500 stands for zero in the data rows.
Here are some points:
tensor([399., 454., 665., 436., 595., 519., 327., 675., 663., 520., 377., 357.,
        643., 406., 611., 583.])
tensor([447., 546., 390., 297., 473., 330., 319., 583., 629., 552., 598., 466.,
        550., 434., 575., 693.])
tensor([431., 397., 477., 444., 676., 553., 406., 551., 482., 286., 440., 327.,
        672., 225., 568., 671.])
tensor([557., 432., 516., 541., 383., 455., 531., 411., 346., 716., 651., 597.,
        396., 620., 285., 405.])
tensor([407., 369., 598., 338., 607., 656., 581., 547., 676., 458., 350., 487.,
        514., 401., 569., 612.])
tensor([431., 351., 617., 545., 500., 428., 536., 682., 612., 612., 448., 504.,
        502., 582., 515., 471.])
tensor([479., 618., 458., 662., 469., 611., 451., 386., 444., 532., 678., 608.,
        390., 546., 174., 344.])
tensor([527., 453., 515., 557., 368., 579., 596., 296., 414., 466., 628., 589.,
        550., 658., 407., 311.])
tensor([445., 617., 421., 466., 630., 240., 438., 571., 714., 524., 526., 408.,
        375., 438., 518., 589.])
tensor([484., 452., 595., 379., 594., 563., 440., 481., 578., 560., 461., 456.,
        361., 312., 792., 539.])
tensor([741., 654., 478., 577., 388., 589., 439., 322., 400., 455., 592., 612.,
        246., 616., 337., 499.])
tensor([435., 471., 648., 743., 552., 617., 607., 416., 467., 453., 537., 528.,
        535., 694., 487., 599.])
tensor([565., 516., 324., 596., 410., 510., 619., 518., 307., 578., 551., 772.,
        422., 616., 565., 472.])
tensor([468., 334., 650., 644., 538., 717., 607., 527., 473., 673., 347., 533.,
        687., 567., 401., 604.])
tensor([359., 374., 587., 602., 573., 555., 649., 526., 431., 434., 453., 541.,
        401., 591., 485., 305.])
tensor([593., 600., 479., 216., 404., 539., 384., 769., 606., 487., 438., 484.,
        448., 489., 530., 434.])
tensor([606., 516., 224., 579., 505., 427., 603., 343., 312., 443., 578., 502.,
        318., 584., 370., 414.])
tensor([507., 612., 368., 585., 359., 627., 567., 428., 367., 593., 533., 667.,
        628., 512., 570., 179.])
tensor([603., 421., 444., 583., 414., 540., 589., 426., 343., 664., 543., 584.,
        540., 635., 435., 206.])
tensor([477., 614., 557., 645., 434., 567., 590., 548., 232., 693., 574., 515.,
        382., 712., 446., 431.])
tensor([419., 314., 497., 562., 634., 634., 483., 659., 557., 540., 284., 363.,
        613., 427., 589., 573.])
tensor([610., 557., 617., 668., 310., 617., 548., 440., 230., 504., 528., 690.,
        486., 679., 429., 401.])
tensor([325., 354., 498., 646., 747., 552., 494., 598., 477., 395., 381., 481.,
        595., 513., 637., 535.])
tensor([595., 633., 418., 491., 403., 412., 644., 341., 298., 514., 556., 808.,
        286., 532., 452., 398.])
tensor([588., 668., 357., 338., 362., 288., 468., 602., 597., 538., 561., 529.,
        423., 502., 615., 529.])
tensor([325., 512., 536., 555., 444., 611., 571., 602., 502., 481., 609., 536.,
        523., 677., 492., 435.])
Then 22 other points, each followed by its number:
tensor([551., 449., 550., 304., 624., 627., 347., 452., 648., 610., 417., 439.,
        445., 522., 693., 693.]) 0
tensor([545., 640., 426., 210., 651., 470., 290., 682., 639., 528., 535., 468.,
        407., 448., 529., 648.]) 1
tensor([687., 573., 403., 563., 355., 242., 438., 292., 495., 528., 554., 446.,
        375., 630., 423., 566.]) 2
tensor([682., 535., 387., 423., 560., 221., 537., 309., 475., 525., 656., 422.,
        334., 458., 488., 443.]) 3
tensor([283., 526., 496., 432., 599., 506., 410., 641., 656., 325., 443., 406.,
        595., 340., 591., 579.]) 4
tensor([516., 433., 732., 520., 538., 567., 681., 252., 251., 613., 598., 465.,
        535., 530., 518., 371.]) 5
tensor([407., 411., 488., 432., 733., 473., 391., 444., 697., 454., 383., 474.,
        622., 366., 640., 735.]) 6
tensor([415., 484., 510., 500., 471., 514., 513., 610., 596., 469., 293., 197.,
        479., 467., 545., 661.]) 7
tensor([391., 558., 465., 419., 539., 290., 501., 495., 573., 577., 558., 535.,
        440., 259., 745., 526.]) 8
tensor([404., 391., 630., 298., 525., 516., 510., 668., 561., 443., 235., 361.,
        640., 362., 570., 605.]) 9
tensor([603., 645., 557., 514., 267., 490., 307., 287., 388., 554., 578., 500.,
        460., 662., 230., 340.]) 10
tensor([690., 585., 322., 440., 499., 346., 261., 437., 629., 478., 538., 486.,
        330., 305., 578., 579.]) 11
tensor([675., 648., 508., 678., 358., 552., 702., 520., 563., 506., 422., 545.,
        375., 577., 344., 399.]) 12
tensor([612., 505., 321., 557., 416., 676., 343., 317., 451., 480., 566., 660.,
        345., 651., 352., 523.]) 13
tensor([729., 630., 439., 656., 303., 357., 593., 306., 440., 559., 542., 611.,
        422., 587., 388., 384.]) 14
tensor([603., 510., 584., 344., 329., 528., 431., 416., 419., 654., 632., 557.,
        310., 601., 404., 353.]) 15
tensor([438., 465., 570., 531., 590., 520., 572., 669., 612., 256., 245., 440.,
        605., 523., 486., 650.]) 16
tensor([430., 395., 562., 619., 575., 537., 599., 602., 649., 500., 442., 477.,
        688., 335., 614., 448.]) 17
tensor([508., 640., 570., 667., 300., 575., 616., 581., 394., 691., 493., 583.,
        451., 539., 354., 280.]) 18
tensor([506., 510., 343., 533., 500., 497., 262., 432., 687., 511., 625., 534.,
        567., 417., 546., 723.]) 19
tensor([472., 535., 716., 610., 496., 667., 688., 514., 375., 567., 586., 480.,
        454., 548., 274., 354.]) 20
tensor([267., 531., 666., 559., 368., 480., 614., 562., 512., 414., 419., 493.,
        546., 578., 596., 574.]) 21
Which of these numbered points is nearest to each point below, looking only along the 3 directions in which the first points spread most? Its number follows each.
tensor([612., 599., 453., 363., 502., 313., 401., 470., 566., 504., 693., 557.,
        352., 467., 640., 631.]) > 11
tensor([519., 413., 486., 459., 384., 416., 707., 511., 263., 495., 490., 689.,
        447., 695., 386., 500.]) > 12
tensor([639., 490., 677., 598., 468., 489., 667., 518., 492., 565., 681., 502.,
        406., 513., 399., 416.]) > 12
tensor([723., 524., 398., 310., 578., 517., 337., 520., 636., 459., 617., 409.,
        461., 383., 638., 486.]) > 8
tensor([408., 574., 519., 442., 431., 362., 438., 543., 578., 424., 459., 190.,
        619., 357., 645., 541.]) > 0
tensor([708., 586., 340., 501., 336., 365., 383., 351., 389., 448., 611., 406.,
        407., 516., 637., 600.]) > 3
tensor([299., 420., 610., 659., 489., 409., 631., 522., 544., 618., 484., 592.,
        582., 420., 611., 550.]) > 21
tensor([438., 532., 423., 210., 762., 591., 349., 550., 576., 356., 475., 340.,
        437., 419., 312., 631.]) > 19
tensor([591., 340., 484., 439., 457., 605., 527., 415., 350., 403., 579., 467.,
        430., 580., 552., 278.]) > 12
tensor([425., 346., 490., 656., 514., 609., 310., 568., 499., 327., 393., 486.,
        613., 388., 628., 643.]) > 16
tensor([416., 568., 472., 486., 440., 515., 764., 431., 428., 668., 590., 591.,
        417., 627., 462., 369.]) > 12
tensor([555., 621., 459., 522., 364., 386., 416., 309., 375., 578., 600., 802.,
        387., 645., 263., 407.]) > 14
